Named turns come first, each shown by rows before and after it. Which turns, in which order, take the first row of each pair that follows to the second? Write the first one first, as in the answered first pair.
turn J946:
[ 10  -2   8  24  16 -24  -5 -33 -28 -36  -6 -17 -28 -27 -10  -3  37   3
  21 -54  19   8  26  13  23  -3  -7 -27  -3  -9  13  -4 -18 -25  19   2
  28  21 -26  -4  -8  -4]  ->  [ 17   3  -4  42  26 -28  -8 -37 -19 -32  -6 -13 -14 -13  -6 -17  46  -2
  12 -40  10   4  16  17  16  -1  12 -33  12 -29   7   4 -23 -21  11 -10
  22  -1 -28  -7  -3   7]
[-14  27   1  11 -29  -8  22  -8  -6  21 -15 -23 -39  -8  45  27   5   9
  58   0  13  -7  13  15 -17  -7   2  -4  10  -6   3  22  -9 -35  11  23
   5  -7 -15  28   4   7]  ->  [ 10  11 -24  20  29   9  -1  -5  12   2 -20   4  18  27  30 -26   3  -4
  -3  19 -14  -3 -15   7 -11   2  50  -2  28 -26  -2  27 -18  -2 -19 -44
   0 -25 -31   4  17  29]
[  6 -28  14 -35   3  23   0  20  -9  -6  -6 -15 -13  -8 -25   5 -15  -1
 -22 -21   1   8  21  -1   8   6 -27  13 -23  28   8 -15  10  24  13  -3
  26  26   6 -10 -10 -29]  ->  [  1   5   5   9 -40 -11  24  -3  -4  22   8 -28 -40 -11  16  28  15  -1
  18  -8   4 -10  18  19  -9  -4 -14 -18   2  -8 -12  -2  -3 -10  27  38
   4 -21   6  13 -13 -14]
[ 15  21 -16   4  16  -3 -19  -9  14  13  10   4  10  -2  36  16  21  -5
   0  11 -19 -13  -8 -22   0 -27  17 -14  33 -12  -3  11  -7  11 -12 -13
   6 -10   1   1   3  31]  ->  [ 13   2  -7 -31  31  13 -33   9   5  -3   1   4  12  -8  14  17   1  -3
 -13  -2 -15   0   3 -35   9 -22  -5   8   9  19   8   2   6  26 -16 -27
  22  26   4 -12   2  17]
turn J654:
[-45   0  -4 -58   0  43  15  11  10 -22 -49  -6 -19 -51  -1  19 -40  32
  25 -34  11   8  39 -15  18  13 -41 -11 -28  25  37  21  22 -10  16   9
  44  75  26  20  15  29]  ->  [-48   5   2 -47 -27  31  24   6   7  -9 -39 -11 -36 -53   0  33 -31  31
  39 -32  17   1  43 -11  17  13 -47 -19 -29  21  28  20  18 -21  24  35
  40  65  27  25  10  27]
[-27  26  -8 -26  10   7  12 -11  24  -5 -37 -14 -11 -23  58  29  -5   7
  49 -21   2  16  32  -7  -3 -30 -15   3  20  13  36  23  16 -31   3  -7
  -9  26  -4  12  11  18]  ->  [-24  26   5  -6 -38 -18  27 -12   7  17 -11 -23 -34 -23  43  44   7   5
  55 -14  13  -4  26   4  -9 -18 -32  -8   8  -4  14   9   8 -39  17  38
 -10   7   3  19  -9   2]
[  5  13   1 -11 -39 -21  21   6 -29  10   7 -26 -57 -34 -13  23  29   4
  28  12   4  -6  13  34 -13 -15 -44 -38 -30   5   1  17  17 -20  36  66
  13 -14  33  -2 -10  -5]  ->  [ 24 -12  10 -16 -35 -18  12  24 -42   6  22 -14 -41 -20 -59   0  20   0
 -16  19   1 -12  -3  27  -5  10 -47 -28 -52   3  -6   1  18   6  32  53
  25  -8  32 -17 -19 -18]
turn J954:
[ 39 -38  -5 -21  18  14  26   5 -19   9  19  34  12   1 -11  -4  -8 -40
 -26 -32   9   9 -48  -8  12  10   2   7   7  -4  34 -20  27  32 -18  -8
  34  40  16 -16  17  17]  ->  [ 34 -19 -22  -2  31   9  29 -14  -1   7   7  33  18   6  29  -3   4 -44
  -8 -29   2  13 -50  -2   5  -6  23  -7  37 -19  38   3  20  20 -24 -18
  17  19  10  -8  32  42]
[ 25  15   2  19  52  16 -47  -7  10 -38   5  21   9  31 -31 -16  -6  21
 -31   9   5   0   5 -36  11   2 -15  20  43  30  48  27   6 -11  -7 -57
 -28  41 -23 -18   8  12]  ->  [ 21  15   4  13  49  22 -47  -5  10 -42   3  15   3  27 -29 -10  -9  24
 -21   2  11   4  13 -38  13  -1 -20  21  39  37  51  26  12 -15  -7 -53
 -26  47 -23 -16   9  11]
[ 16  48   6  54 -10 -53   9 -12  18   1   3 -64 -23   1  14  19 -17 -35
  56  -3  -3 -55   6  27 -27 -35  54 -31 -11   6 -67 -19   5 -26  38  29
 -29  29  21  26  46  32]  ->  [ 20  22  29  28 -26 -50  10  11  -5  -4  16 -65 -34  -6 -33  23 -33 -31
  38 -13  13 -57  10  20 -16 -15  19 -12 -49  29 -67 -47  13 -11  50  46
  -7  59  32  16  31  -1]

Each pair is two turns apart.
[ 52 -50 -16  24  18   1 -55 -14 -27   4 -21  25  21  -5 -32 -26 -18   3
 -40 -34  -1   6 -17  -3   0 -41   2 -29 -19  -8  30 -16   8  32 -35 -68
   0 -44   5  -8  -8  13]  ->  [ 28 -19  -9  53 -46 -30 -26 -31 -36  34  -8   2 -30 -31  11  20   7   9
  24 -33  19  -8  -1  18 -15 -56 -20 -56 -12 -22  17 -13   0 -15  -9   4
 -12 -66  12  20 -18  13] -> J946 J946
[  0  22  -3  40  -9  -8  15 -17   4  30  30  -4  -6   7  23   6  18   4
  22   6  -1 -27 -14   8  -4  -7   7 -20  19 -33 -28   6 -24 -16   3  17
 -17 -45   6   8  -5  12]  ->  [  9  -4  19  22 -21  -9  15   7 -17  26  47  -3  -9   8 -28   5   5   3
  -4   6   7 -32 -20   1   6  15 -17  -6 -16 -23 -34 -18 -20   1   7  30
   2 -29  12  -4 -20 -19] -> J954 J954
[ -2  -3 -18   3  34  -3 -33  -8 -18  16  12  12  31  10   7  -2  33  -3
 -17  -1 -23 -24  -6  17   6 -15  39  10 -13   2  10 -10  -6  -5  31 -44
 -22  22  -6   8   0  24]  ->  [-16   8  -5   4   0 -15 -17 -12 -28  29  16  -1   0  -9  22  29  42   1
  17  -9  -9 -28   8  23   2 -24  17   5 -20   9   8 -11  -5 -28  47  -2
 -22  22   1  20  -7  15] -> J946 J946
[-11  32  12 -19  12  17 -12  21  28 -21   9 -17 -30 -22 -22  47 -53   4
  -2  -3  -9  -9  12  -2  -3   5 -39 -23 -42  41 -21  -5 -16  22  26  19
 -15  -3  13   1 -16  -4]  ->  [  5  20   9 -11  21  13 -20  29  30 -23  19  -6  -8  -7 -44  25 -51  -2
 -37  10 -19 -15  -3  -2  -3  18 -27 -23 -41  26 -31  -8 -23  42  18   0
 -12 -14   8  -9 -20  -5] -> J954 J946
[ 51   5  10  71 -29 -36  -6   0 -12  20  50  22  26   5  -8  -9  16 -15
 -19  38   1 -37 -29  19  -4  28  14 -17   9 -37 -60 -11 -13  34  11  10
 -31 -69   6  11  -6 -21]  ->  [ 18  26  21  46 -63 -34   8  -7 -21  19  32  -4 -26 -37  30  46  10  -2
  54   9  24 -28  12  24  -6   0 -25 -14   0  -5 -36  -8   7  -3  34  61
 -26 -38  15  36  -8 -28] -> J954 J654
[-20 -39 -17 -25  26  43 -64  -7 -20 -28   5   9  37  -3   5 -12 -32  61
 -12 -34 -38 -15  31 -11 -32 -48  30  58  43  70  52 -17  23  30  29 -55
 -14  -2 -24 -10  15  52]  ->  [-26   1 -26  34 -22   3 -34 -37 -12  12  19  -2   7  -7  55   8   7  58
  28 -15 -33 -37  23  12 -52 -63  49  17  76  23  28   3   2  -7  42  -9
 -42 -59 -22  18  10  73] -> J946 J946
[ 17  -8 -36  35 -17 -26 -12 -12  -5  -1   5  -6 -15  44   5  -8  28   8
  -3  28 -19 -27   5  19  -5  11  18 -17  30 -52  -7  -3   2  21 -15   7
  -4 -13  21 -27   5  16]  ->  [  5 -22 -40 -16  27   8 -29  -2   1 -33 -28  -1  -5  28   0  -8  -1  15
  -6   4 -22   2  25   0   9   1   9  10  19  -6  29  -2  27  31 -27 -30
  11  36  21 -34  16  16] -> J946 J654
[ 14 -23   2 -31  -8  10  -5   5 -28 -26   4   1 -10  -9 -25   8 -10   4
 -20 -12 -26 -13  -1 -13  14   8 -13  -5 -10   3  -8   1  23   5  -7  -4
  27  25 -17  -6  -1 -18]  ->  [  1   3  -8 -13 -28   0   7 -13 -21 -16  -1 -11 -31 -20  16  30   4   4
  19 -13 -20 -15  10   1   6 -10 -10 -20   5  -7  -9  16  22 -21   4  19
  13  10 -17  12   4  -7] -> J654 J946
[ -9   1 -23  10   5  -6 -17 -12  15  -8   1   9  13  15  -1  -2  -5 -22
   0  -8  -6  11   9  10   7   3   4 -11  27 -16  11   7  -1  11 -12 -10
 -17  -6   2   7   3  23]  ->  [ -8  -9 -17  -8  11   2 -21  -3   9 -19  -3  10  12  14 -12  -2 -18 -21
  -8 -12  -2  16   8   1  13   7  -5   2  13  -1  19   3   8  18 -16 -17
 -10  10   8   1   3  16] -> J654 J946
